Some points:
[ 2.1  0.9 -1.6 -0.7  1.6  0.3 -1.1 -0.9 -0.3  2.4  0.  -0.3 -0.4  0.4
 -0.2  0.8  0.5  0.4  0.4 -0.2  0.2 -0.2 -0.1  0.1]
[ 0.5  0.5  0.9 -0.5 -0.7  0.5  1.2 -0.8 -0.6 -0.5 -1.9  1.  -0.8  0.1
  0.6  0.   1.1 -0.6  0.1  1.1 -0.5  0.5  0.   0.5]
[ 0.6  0.2 -0.5  0.8 -0.7  0.6 -0.7 -0.5  0.8  1.1  0.1  0.2  0.  -0.4
 -0.4 -0.2 -0.3 -0.3 -0.5 -0.7  0.1  0.4  1.  -0.2]
[-0.7 -0.6 -0.2 -1.6  0.   2.3  0.  -0.2  0.5 -0.7 -1.8 -0.7 -0.3  0.2
 -0.1  0.5 -0.6  0.7 -0.2 -0.6  0.4  0.  -0.1  0.8]
[-1.1 -1.5 -1.1 -0.2 -0.9  0.4  2.2  0.4 -0.6  0.3  1.3  0.1  0.7  0.3
  0.   0.  -0.1 -0.7 -0.3  0.6  0.  -1.3 -0.3  0.2]
[ 1.8 -0.2  0.3  0.9 -0.8  0.2 -0.3  0.1  0.2 -1.   0.4 -0.4 -0.8  0.1
 -0.7  0.3 -0.5 -0.2 -1.3  1.1 -0.9 -0.2  1.   1.6]
[ 0.7  3.4 -0.4  1.   1.1  0.2 -0.5 -0.2 -0.1  0.8 -1.9  0.   0.  -0.7
 -0.6 -0.8 -1.6  0.3 -1.8 -0.2 -0.3  0.9  1.6 -0.3]
[-0.8 -2.2 -0.2 -1.3 -0.4 -0.2  0.1 -0.4  0.2  1.9 -2.7 -1.7  0.8 -0.4
 -1.3 -0.4 -0.7  0.  -0.9  0.7 -1.  -1.1  0.2 -0.4]
[-0.7 -1.  -0.6 -0.1  0.9 -1.6 -2.2 -0.8  0.  -0.1  1.5 -0.7 -0.3  1.3
  0.   0.2  0.6 -0.2 -0.1 -0.9 -0.3  0.6 -0.4 -0.8]
[ 0.6 -1.1 -0.1 -1.1 -0.5  0.7 -1.1  1.  -0.8 -1.2  1.  -0.2  0.1 -0.9
 -0.5 -0.5 -1.4  1.2  0.4 -0.2  1.3 -0.3 -0.9 -0.5]
[-0.6  0.9  1.1  0.7  0.5 -1.4  0.   0.2  0.9  0.4  2.3  0.8  0.3  1.1
  0.5  1.   1.  -1.1 -1.4 -0.2  0.5 -1.   0.5  0.6]
[ 1.1  0.3  0.1  0.   0.6 -1.1  0.5  0.8  1.   0.6  0.5  0.8 -0.5 -0.8
 -0.2 -0.2  0.7  0.7  0.4  1.4  0.6 -0.5 -0.6 -1.2]
[-0.2  0.1  0.   1.2  0.2 -1.2  0.7 -0.5  0.1  1.7  0.7 -0.5 -0.7 -0.8
  0.   0.5  0.4  0.8 -1.3  0.1  0.5  0.2 -0.4  0.9]
[-0.9  1.   0.7 -0.5  0.5  0.7  1.4 -0.2 -1.8 -0.3 -0.8  0.4  0.8 -0.4
  0.7  0.7  0.8  0.6  1.8  0.5 -0.1  0.1  0.3  0.2]
[-0.4 -0.6 -0.4 -0.8  1.4  1.1 -0.2 -2.  -0.2 -0.4  0.2 -0.2  0.   1.6
 -0.9  0.5  0.4 -1.3 -0.7  0.9 -0.1  3.5  0.6 -0.3]
[ 1.3  0.7  1.4 -0.5  1.3  1.2  0.  -0.7 -0.9  0.3  0.6  0.1 -1.3 -0.6
  0.  -0.8 -0.5  1.   2.5  0.9 -0.4 -0.4 -1.3  0.2]
[-1.1  0.8 -0.2 -0.6  0.4 -0.6 -0.8  0.3 -0.9  0.   0.5 -0.2 -0.3 -0.9
 -0.8 -0.2 -0.8  0.   1.7  0.3  0.3  2.1 -0.1  1.1]
[-2.1 -2.1  3.7  0.3 -3.4 -0.3 -0.3  0.5 -1.4  2.6 -0.6 -0.8  0.   1.
 -0.6 -1.7 -1.7 -1.3 -0.6 -2.2 -1.3 -0.9  0.5 -1.1]
[ 0.2  0.9  0.8  1.8 -0.1 -0.6  0.3 -1.2 -0.7 -0.9  0.3  0.1 -0.1 -1.2
  1.4 -0.5 -0.2  1.8 -1.4  0.5 -0.5 -0.2 -0.3 -0.2]
[-0.4  0.2 -0.9 -1.2  0.   1.1  0.5  0.5  0.9  0.5 -1.4 -0.1  0.9 -0.2
 -0.5  0.  -0.9  0.3 -0.4  0.6 -0.1  0.7  1.2 -0.6]
[ 0.   1.1  0.   1.  -0.1  0.5 -0.1  0.5 -1.  -1.3  1.5 -0.1 -1.2  0.1
  0.2  0.   0.3  0.  -2.1 -0.3 -0.4 -1.1  0.   0.8]
[ 1.4  0.2 -0.1 -0.8  0.  -0.4 -1.5  1.9 -1.5 -1.1 -0.7 -0.6  0.5  0.4
  0.2  0.3 -0.4  0.3  0.1 -0.7  0.3  0.  -0.4  0.1]
[-0.8 -0.1 -0.5  2.1  1.6  0.8  1.   0.3 -0.8  0.8 -0.1  0.9 -0.6 -0.9
 -0.1 -0.8 -1.   0.3  2.  -0.1 -0.1  0.   0.5  0.2]
[-1.3 -0.1  0.2  0.3  0.5 -0.4  2.6 -0.7 -0.2  0.   0.3  0.   0.1  1.5
 -0.1  0.6 -0.8 -0.3  0.4  0.6 -0.4 -0.4  0.6  0.8]
[ 1.6 -0.4 -2.6 -1.7 -0.2 -0.7 -1.1  0.8 -1.  -0.6  0.3  0.4  1.1 -1.
  1.4 -0.8  0.   0.4 -1.4 -2.   0.7 -0.3 -0.2 -1.1]
[ 0.9 -1.4 -0.6 -0.8  1.2 -1.1 -0.4 -0.9  0.4 -2.2 -0.1  1.1 -0.7 -0.7
  0.9  0.5  1.2  0.9 -0.3  0.7  1.3 -0.8 -1.1  0. ]
[-1.2  0.   1.4 -1.1 -0.4 -0.5  0.6  0.7  0.1  0.9 -1.3 -1.4  1.2 -1.9
 -1.1 -0.2  0.  -0.4  0.8 -0.2 -0.8  0.2  0.7  0.7]
[ 2.9  0.2 -1.  -0.8 -0.8 -0.5  0.1 -0.7 -0.1  0.8  0.   0.6  0.   0.5
 -0.3  0.6 -0.4  0.1  0.4 -0.9  0.8 -1.4  0.9 -0.3]
[ 2.4  0.4 -0.5  0.8 -0.7  0.1 -0.7  0.9  1.5  0.2 -0.2  0.   0.2  0.2
  0.4 -0.3 -0.5 -0.2  1.5 -0.5 -0.2 -1.1 -0.7  0.5]
[-0.4  0.2 -0.3 -0.1  2.1 -0.2  1.8  0.7 -0.2  2.2  0.1 -1.1  1.4 -0.9
 -1.5 -1.7 -0.6 -1.   0.5 -0.7 -1.9  0.5  1.8 -2.4]
[-0.3  1.  -1.  -1.4 -0.3 -1.1 -1.6  3.  -1.   0.2  0.5  0.8  0.4 -0.9
  1.2 -0.9 -0.8  0.5 -0.2 -1.1  0.2 -0.3  0.  -0.2]
[-0.4  0.5  0.   0.6 -0.4  1.7  1.  -1.8 -0.6  0.1  0.4  0.2 -0.7  0.9
  0.9  0.4  0.2  0.6  0.3  1.1 -0.8  1.9  0.   0.5]
[ 0.7 -0.7  0.5 -0.4 -1.  -1.5  1.2 -0.6  0.6 -1.   0.4  0.2  0.3  0.5
  0.2 -0.1  0.3 -0.2  2.1 -0.4 -0.2 -1.3 -0.5 -0.5]
[-1.3  0.3 -0.9  1.9 -0.5 -0.2  0.7  0.5  0.6 -0.4 -1.3  1.1 -0.4  0.3
  0.5  0.9  1.3 -0.6  0.7 -0.2  0.4 -1.   0.2  0.8]
[-1.9  2.   0.2  0.9 -0.8 -0.4 -0.1  0.4  1.8  0.6  0.5  0.4 -0.3  1.4
  0.1  1.   1.5 -0.7 -0.5  0.  -0.5 -1.1  1.  -0.4]
[ 0.8  1.9  0.6 -0.6 -1.4 -0.7 -0.7 -0.4  2.6 -0.6  0.8 -0.9  1.4  0.9
 -0.5 -1.3 -0.5 -1.2 -2.4  0.7 -1.5  0.2  0.4 -2.2]
[-1.  -2.4  3.3  0.7 -0.7  0.  -0.6 -0.4 -0.5  0.7 -2.5 -0.2  0.9 -1.3
 -1.   0.2  0.4 -0.9  0.2 -0.7  0.8 -0.2  0.6  0.3]
[-0.7 -0.5 -0.4 -0.2 -0.6 -0.3 -0.7 -1.   2.9 -0.5  1.7 -0.4 -0.8  0.8
  0.7  1.1  2.3  0.  -1.1 -0.2 -0.2 -1.4 -0.8  0.3]
[-0.4 -0.3  0.5  0.2 -0.4 -0.3 -1.2  1.  -0.8  0.6  0.5 -0.4  1.1 -0.1
  1.   0.4 -1.2  1.9  0.6 -1.3  1.8 -0.6 -1.4 -0.2]
[-0.4 -0.4  0.9  0.  -0.4  1.1  0.8 -0.5 -0.3 -0.3 -1.7  1.2  1.2  0.3
  1.8  0.3  0.2  0.   0.   0.8  1.2 -1.  -1.8  0.7]
[ 2.4 -0.2  0.1  1.  -0.9  1.8  2.5 -2.6 -1.  -0.2  0.3 -0.6 -0.4  0.2
 -1.6  0.4 -0.3 -0.6 -0.3  1.3 -0.4  2.3  1.   0.5]
[-0.6 -0.2 -0.6 -1.4  0.6  1.1 -0.7  0.3  0.8  1.8 -0.1 -0.6 -0.6 -0.4
 -0.2 -0.3  0.2  0.4 -1.2  0.6 -1.1  1.3  0.6 -0.3]
[ 0.9  1.5  1.5  0.   2.3  1.7 -0.4 -0.1 -1.2  0.1  1.9 -0.2 -0.6 -1.1
 -1.3  0.   0.3  0.2  1.2  0.6 -0.3  0.6  0.9 -0.2]
[-1.  -1.1 -2.4 -0.1 -1.  -1.6 -2.2 -0.3  0.5 -0.7  1.3  0.8  0.5 -0.5
  0.3  0.  -0.1  0.8  1.5 -0.2  0.4 -0.6  0.5 -1. ]
[-0.3  1.3  0.6 -0.6  0.   0.1 -0.7  0.4  0.1 -1.9  0.4 -0.3 -0.6  0.2
 -0.4  0.1 -0.1  0.2 -0.8  0.  -1.5  0.7  1.9 -0.1]
[-1.1  0.  -0.9  0.6  0.7  1.1 -0.1 -0.5 -1.  -0.7 -1.2 -0.1 -1.  -1.1
  0.  -0.8  0.   0.6  1.6 -1.4  0.2  0.9 -0.9 -0.3]
[ 1.  -2.6 -0.5  1.7  0.5 -1.5 -1.7 -0.9  0.  -0.3  0.  -0.8  0.   1.1
 -0.1  0.  -0.2 -0.5  1.7 -0.5 -0.6 -1.  -0.9  0.4]
[-2.5 -1.  -0.4  1.2 -1.4  0.1  1.5  0.3  0.9 -0.6  0.6  0.1  0.   1.
  0.5  0.5  0.8 -0.3 -0.3 -1.1  0.2 -1.3 -0.1 -0.3]
[-0.2 -0.6 -0.9  1.9  0.2  0.2  1.4  0.6  0.1 -0.9 -1.3  0.   0.   1.3
  0.5  1.3  1.   0.2 -0.4 -0.1  0.5 -1.2 -0.2 -0.1]
[ 0.3 -0.3 -1.6 -1.3 -0.5  1.6  0.   0.5 -1.4  0.2 -0.5 -0.2  0.2 -0.6
 -0.7 -0.9 -0.5 -0.5  1.4 -1.2 -0.3  0.8  0.5 -0.8]
[ 1.5 -0.5  0.2 -0.1  0.1  1.3  0.1  0.1 -0.5  0.6 -0.6  0.8  0.2 -0.8
  0.6 -0.3 -0.5  0.5  0.6  1.   0.   0.4  0.   0.6]
[ 1.1 -0.6  1.6 -1.6  1.   1.4 -0.3  0.1 -1.   0.4  0.8  1.  -0.4 -0.4
  0.2  0.4  1.3 -0.1 -1.3  1.9  0.9 -1.  -0.9  0.3]
[-0.9 -0.1  0.  -1.1 -1.7 -1.   1.8  0.1  0.5 -0.7  0.3 -0.1 -0.1  0.9
  0.  -0.2  0.2 -1.3 -1.5 -1.3  0.6  1.9 -0.4 -0.2]
[-0.6 -2.6  2.5 -1.4 -1.1  0.3 -0.4 -1.3  0.8  1.1 -1.4 -1.   2.1 -1.5
  0.3 -0.4 -0.2 -1.2 -0.1 -1.8 -0.6 -0.4  0.6  1.3]
[ 1.6 -0.9  1.2  0.   0.8  1.6 -0.1  0.8  1.5  0.5  0.4  0.5  0.3 -1.
  0.6  0.5  0.2  1.  -1.1  1.4  0.7 -0.3 -0.2  0.6]
[-0.7 -1.   0.  -1.6 -0.1 -1.5 -0.2  0.5 -1.6 -0.6 -0.2  0.9 -1.9 -0.7
 -0.6 -0.4 -0.7  0.8  1.2  0.3  0.2  0.3  0.4  0.3]
[ 0.1  0.2  0.2  0.2  1.2  0.1 -1.8  1.6 -0.7 -0.8  0.5 -0.1  0.9 -0.5
  0.2  0.  -0.8  1.3  0.   0.8 -0.3  0.8  0.8 -0.9]
There is one direction along which these points spread out most. Take the direction at right angles to it along which they spread out most. Go by this last direction. How far along it is each point below, from 0 to 99? The average is 50, and the first point in the table lies past the average. One standard deviation of the points above along it is 16.
[-0.2  1.4  0.3 -0.4  2.9 -1.1  0.1 -0.1  0.3 -0.8 -0.4  0.9 -0.5  0.3
 -0.1 -0.7 -1.3 -0.6  0.7 -0.5 -0.8  0.3  1.5  0.5] 62
[ 0.4 -0.2  1.1  1.2 -0.5  0.3  0.3 -0.6  0.5 -0.8  0.5  0.3 -1.8  0.1
  0.8  1.  -0.5  2.1 -0.7  0.   0.9  0.4 -0.4  1.5] 40
[-0.7  2.2  0.2  2.9  0.3 -0.3 -0.7  1.6 -0.3 -1.5  1.2  1.  -0.5  0.8
  0.5  0.1  1.2 -0.4 -1.6  1.1 -0.6  0.1  0.7 -0.9] 34
[ 0.7  0.   0.4 -1.  -1.1  0.8  1.4 -1.4  1.3 -1.8 -0.5 -1.   0.5  1.1
 -0.8 -0.3 -0.3 -1.1 -0.4 -0.2 -0.4  2.5 -0.1 -0.8] 59
[ 0.4  0.1 -0.3 -0.6  0.6  1.6  1.  -0.7  0.4  0.7  0.1  0.6 -0.2 -1.
  0.5  0.1  0.3  0.3 -0.6  1.1  1.2  0.4 -1.4  1. ] 56
[ 0.1  1.1  0.  -1.4  0.6 -0.8 -0.4  1.2  1.3 -0.1  0.5 -1.5  1.  -0.3
 -0.8 -0.3 -0.4  0.1  0.6 -1.4 -0.2 -1.5 -0.1 -0.9] 43
[ 0.8  0.5  0.6 -0.7  1.6 -0.8  0.7  1.5 -0.7 -0.7 -0.4  0.4 -0.4  1.2
  1.1 -0.1 -0.1  0.3  0.4 -0.5  0.1 -1.8 -1.3 -0.3] 39
[ 2.7 -0.9 -3.8 -0.6 -1.6 -1.  -1.   0.5  0.1  1.7  1.7  0.   0.2  0.7
  2.2  0.5  1.6  0.9  0.2  1.  -1.3  1.4 -0.8  0. ] 34
[-1.1  1.  -0.8 -0.1 -0.9 -2.  -2.   0.   0.   1.8  2.2 -1.   1.6 -0.5
 -1.1 -1.7 -1.1 -0.7 -0.3  0.  -1.4 -0.7  0.7 -2.3] 46
[-0.7  0.8  0.1  1.9 -0.3 -1.6 -0.2 -1.9  3.  -0.3 -0.5  0.7 -1.   2.3
  0.   1.5  1.3 -0.8 -1.1  0.3  0.9  0.4  0.   0.1] 18
[-0.1  0.5 -0.4  0.9 -1.7  0.9 -1.1 -2.4  0.4 -0.1 -0.7 -1.4  1.1  0.7
 -1.1 -0.4  0.3 -2.  -0.4 -0.5 -0.9  1.9  0.4 -0.7] 58
[-0.3  1.4  0.3  0.8 -1.6 -1.3  0.9  0.8 -1.2 -1.3 -0.8 -0.1 -1.2  1.2
 -0.5  1.3  0.4  0.5  1.3 -0.6  1.8 -0.7 -1.4  0.3] 32
[-2.4  0.3 -0.5 -0.1  0.5  1.1 -0.4  0.2 -0.1  0.2 -0.1  1.8 -0.9  0.3
  0.2  0.3  0.1 -0.7 -0.1  1.7  1.  -1.3 -0.8  1.6] 40
[-1.  -2.3  0.9  0.9  0.8 -0.3  0.4  2.4  0.9  0.1 -0.5  0.5 -0.5 -0.2
 -0.2 -0.3  0.2 -0.6  1.8 -0.7  1.   1.2 -1.   0.1] 46
[ 0.5  0.1  0.8  0.3  1.3 -1.   0.5  0.  -0.4 -0.6  0.2 -0.4  0.2 -0.2
 -0.4  0.3 -0.1  0.5  0.7 -0.1  0.4 -0.2 -0.3 -0.1] 51
[-0.5  0.6 -1.6  0.4  0.8  0.6  1.   0.5 -0.7 -0.6 -1.1 -0.1  0.6 -1.2
 -0.1 -0.5 -0.2 -1.1 -0.4  1.2  0.5 -0.4 -1.6  2. ] 54
